In the rows, 128 means zero.
Turns in one plane each, and the order they were made in; the first pair answered
M (before => after):
[118 166 120 143 113 132 108 131] => [125 153 122 142 138 164 148 120]
[119 146 102 130 153 184 137 109] => [158 112 170 121 132 142 174 128]
[109  96  70 115 155 138 112  86] => [143  63 121 108 153 123 160  92]
[119 122  78 119 133 129 106 101] => [142  93 106 117 145 140 155  98]
Z (before => after):
[128 115 146 109 133 138 159 122] => [118 121 123 109 142 154 152 115]
[137 136 143 129 137 105  98 136] => [140 141 159 132 143 120 115 139]
[135 147 179 152 100 121 122 150] => [121 164 163 159 127 161 132 143]
[159 131 164 126 110 111 141 157] => [148 154 147 135 138 158 154 152]
B (before => after):
[118 137 115 163 120 114 109 127] => [120 130 108 163 144 139 133 118]
[ 94 178 109 133 146 160 126 142] => [108 174 149 135 141 159 153 156]
[115 144 100 133 108 113  95 125] => [120 131  96 136 144 160 140 108]
[126  98 110 138 102 139 148 113] => [134  99 127 139  96 132 154 120]
S (before => after):
[150 167 142 100 128 107 118 156] => [151 168 144 104 149 141 143 153]
[145 145 148 132 113 106 104 147] => [151 146 154 136 140 145 144 145]
[148 100 100 135 157 136 172 107] => [135 107  67 135 137 107 121 102]
[127 148 150 133 128 126 126 143] => [124 153 138 133 137 143 128 139]
P (before => after):
[120 159 146 145 138 143 138 142] => [130 124 134 135 152 146 163 125]
[117 109 104 118 131 127 133 125] => [120 114 123 115 113 108 123 138]
[142 109 190 119  83  89 135 141] => [ 97 190 153 147 113 164 109 145]
[113 145  91 136 171 182 136 112] => [156  66 130 107 140 106 156 109]
Pairs:
Between the rows of a pair lie 2 to 3 turns.
[151 112 158 115 127 122 166 131] => [154 117 162 117 123 117 162 132]
Z then P
[101 210 145 150 118 167  99 150] => [143  83 120 112 165 173 189  91]
S then M then P
[123 175 158 151 138 164 142 146] => [138  89  99 122 152 143 157  95]
Z then P
[125  79 147 116 157 148 178 139] => [113  58 101 102 140 115 136 121]
S then P then B
[117 135 107 136 140 153 126 113] => [126 142 142 136 106 112 108 135]
P then B then P
[122 152 101 129 168 159 123 117] => [143 118 129 112 117  79 100 127]
Z then Z
[128 106 156 135 145 143 197 162] => [136  69 141 120 128 100 179 152]
Z then P
[155 111 170 129 114  93 149 145] => [112 125  70 130 136 126 102 109]
Z then Z then Z
[136  74 115 100  86 103 105 134] => [137  96 136 108  75  98  97 148]
S then M
[134 154 145 133 161 165 145 138] => [124 176 146 138 143 152 119 151]
B then Z
[127 134 159 137 142 170 155 157] => [144  71 144 114 128 124 156 138]
P then Z then P
[138 130 136 125 166 185 172 133] => [113 149 115 123 100  99  70 146]
B then B
[133  99 124 120 107  97 113 110] => [115 140 105 135 143 167 128 109]
P then M
[160  73 136 112 164 150 201 110] => [165  50 138 100 132  94 174 111]
S then Z then S
[123 156 144 122 106  87  93 133] => [132 161 168 129 146 149 157 135]
S then P
[166 108 177 114 102 101 144 152] => [113 138  63 124 139 160  98 113]
M then P
[130 114 116 137 146 149 139 123] => [129 134 137 139 111 115 108 145]
B then M
[153 168 219 150  98  77 109 155] => [151  77 106 127 194 157 184  68]
Z then Z then P
[139  88 151 113 122 111 135 130] => [105 139 117 130 147 172 122 127]
P then P
[168  85 176 113 122  96 167 131] => [107 158  85 139 166 185 125 114]
B then P then B
[144  89 143 127 103  73 104 144] => [130 161 175 157 136 155 132 169]
Z then P
[132 114 120 102  97  72  91 119] => [135  86  89  98 145 121 137  87]
B then M then S
[122 169 142 145 119 150 122 151] => [118 123  91 128 111 112  92 124]
S then P then S
[145 139 162 138 108 103 127 149] => [152 111 159 128 114 100 140 138]
P then P then P
[135  94 117 119 129 105 123 120] => [127 144 152 136 118 114 113 151]
Z then P
[ 80 159  82 127 135 148  99 124] => [134 127 190 122 109 104 154 158]
M then B
[ 93 178  76 140 154 177  95 105] => [167 111 211 122 124 112 175 139]
M then P
[127 104  80 106 138 126 126 106] => [137 132 144 112  98  87 106 147]
M then P
[120 168 102 135 122 122 102 128] => [119 156  93 133 145 147 125 116]
Z then M
[141 156 144 128 140 157 152 159] => [140 105  89 110 149 143 146 121]
S then P
[127 151 113 163 139 157 124 157] => [151  83 119 140 124 107 143 138]
P then Z then M
[146  99 156 112 124  99 139 127] => [113 144 114 131 160 167 136 119]
P then P
[177  79 170 106 145 164 210 137] => [104 217 126 143 109 172  80 175]
B then P
[109 174 113 137 138 171 124 150] => [103 174  97 131 129 158 106 146]
B then Z
[107 178 132 136 116 143 122 139] => [104 149  92 122 111 121 105 119]
Z then B then Z
[117 128  75 124 121 129  93 101] => [130  99  78 116 128 129 121  92]
Z then B
[ 93 140  52 128 163 186 111 105] => [144  40 100  98 145 119 162  94]
P then S
[106 148  86 129 130 142 101 116] => [106 168 110 137 124 147 101 133]
S then P
[105 163  95 130 115 109  80 132] => [102 172  89 138 143 150 103 127]
Z then P
[154 123 194 121  83 119 126 162] => [107 170 111 138 132 202 107 138]
P then M then Z
[124 124 127 129 160 173 164 119] => [103 167 110 139 140 164 110 131]
B then P then Z
[160 121 187 131  97  88 141 138] => [153 145 196 138 100 103 136 147]
M then S
[139  76 130 105 116 100 143  98] => [107 167 141 131  93 112  88 136]
S then M then P
[172 114 196 131  94 104 155 133] => [138 190 179 152  88 131 107 151]
P then B then S
[149  90 130 115  86  86  95 119] => [157  98 161 119  86  88 111 132]
S then B
[167 101 186 152  87 141 144 160] => [119 126  79 159 121 196 102 125]
M then P
[145 105 146 110 110 106 129 136] => [131 116 120 114 145 163 149 123]
M then P then B
[159 132 187 150 103  83 150 142] => [137 185 179 168 120 131 140 152]
P then M then M
[126 109  84 127 144 147 134 109] => [124 108  79 123 132 126 119 108]
S then M
[139 153 149 123 149 154 134 124] => [130 126 104 111 135 121  99 101]
Z then Z then P
[144 129 193 141 158 144 179 151] => [120 177 190 153 137 135 132 169]
M then Z
[139 147 156 138 120 124 145 153] => [147 117 143 129 131 126 165 139]
M then P then M
[131 123 141 150 155 144 153 136] => [137 101 138 137 125  92 128 131]
Z then Z then S
[126 123 134 161 102 141 103 135] => [132  93 122 152 106 131 111 121]
P then P then M
[143 128 186 122 134 146 177 143] => [130 160 180 131 135 163 163 150]
M then S
[167  37 128  95 142 111 150  99] => [150 168 219 138 118 140 122 176]
P then Z
[106 122  78 125 163 156 138  94] => [ 98 145  76 130 158 159 120 101]
B then S
[113 136 141 132 104  98  96 147] => [113 110 115 123 110  93  96 126]
B then Z
[149 156 151 144 130 111 153 133] => [154 141 154 139 125  99 151 130]
Z then P then P
